In the rows, zero is written as 128.
Each path below is one point turned by a fixed rotation once a step. After each direction that follows a path, write how fast that rotation turns it, in degrees each step (0 if it stays still).
Each turn is a multiple of 5 degrees from 10 to 175, or 0.
Each row of a path follows its step; steps can be skipped.

step 0: [127 133 117 119 135 133 123 123 139 122 126 129 130 134 132 129 125 135
 130 120 129 137 125 128 138 133 139 127 137 129 113 120 129 130 131 131
 124 126 129 121 125 117 128 115 131 131 134]
step 1: [125 133 122 139 133 123 141 126 124 124 133 131 123 120 131 138 120 122
 125 117 137 130 117 130 126 127 130 127 134 137 133 127 129 122 136 130
 113 132 123 131 128 120 123 125 126 137 133]
step 2: [128 127 133 123 135 124 140 127 133 136 128 131 121 124 126 127 134 141
 126 124 143 125 129 119 120 128 123 124 126 127 131 139 123 124 135 135
 124 123 118 131 133 138 131 132 123 134 116]
step 3: [131 124 128 110 120 119 121 124 135 124 139 133 126 136 122 126 135 131
 136 136 137 138 123 117 129 124 130 133 123 123 123 132 121 127 136 128
 132 128 129 126 115 131 127 129 127 131 134]
step 4: [129 131 128 128 123 132 130 134 128 121 137 129 127 124 132 123 131 127
 128 126 131 121 116 127 125 131 140 126 133 130 123 130 138 128 137 126
 139 122 130 118 120 115 127 108 126 125 136]
step 5: [127 130 122 129 138 128 133 125 137 130 124 127 129 128 131 140 127 132
 119 113 132 132 125 131 130 136 124 125 129 136 112 132 127 123 124 131
 126 131 121 117 137 115 124 118 123 134 124]
step 6: [127 126 120 129 132 125 144 123 132 123 136 128 125 134 128 131 116 130
 133 121 133 137 124 116 131 127 130 132 127 126 131 132 122 124 136 134
 110 130 126 135 132 126 139 136 127 134 126]
step 7: [125 131 134 123 126 124 127 123 130 133 129 140 124 125 122 119 133 136
 137 127 140 125 124 124 122 126 133 125 133 133 131 133 130 129 142 142
 122 119 126 136 122 142 125 121 129 131 133]
step 8: [132 130 129 114 130 118 123 133 134 129 131 134 119 124 130 132 141 128
 120 131 134 137 121 126 126 128 134 131 132 123 127 130 126 119 131 119
 137 125 122 118 117 127 114 121 124 132 128]
step 9: [129 128 122 123 127 138 143 135 128 119 138 118 131 127 136 131 129 132
 130 128 143 125 124 124 129 128 126 125 123 125 118 129 129 129 132 126
 135 134 127 120 125 108 130 122 125 131 127]
[127 129 124 130 125 129 128 125 126 126 128 127 130 129 131 130 128 130
 131 133 130 130 126 125 131 127 128 128 127 127 128 127 129 129 129 127
 127 129 128 130 125 126 130 129 130 128 130] : 125
[127 132 130 132 126 130 130 127 128 129 126 127 126 127 127 126 130 129
 127 128 132 128 132 128 127 129 130 128 125 131 130 130 130 129 128 129
 129 125 127 128 131 127 128 127 128 126 132] : 135
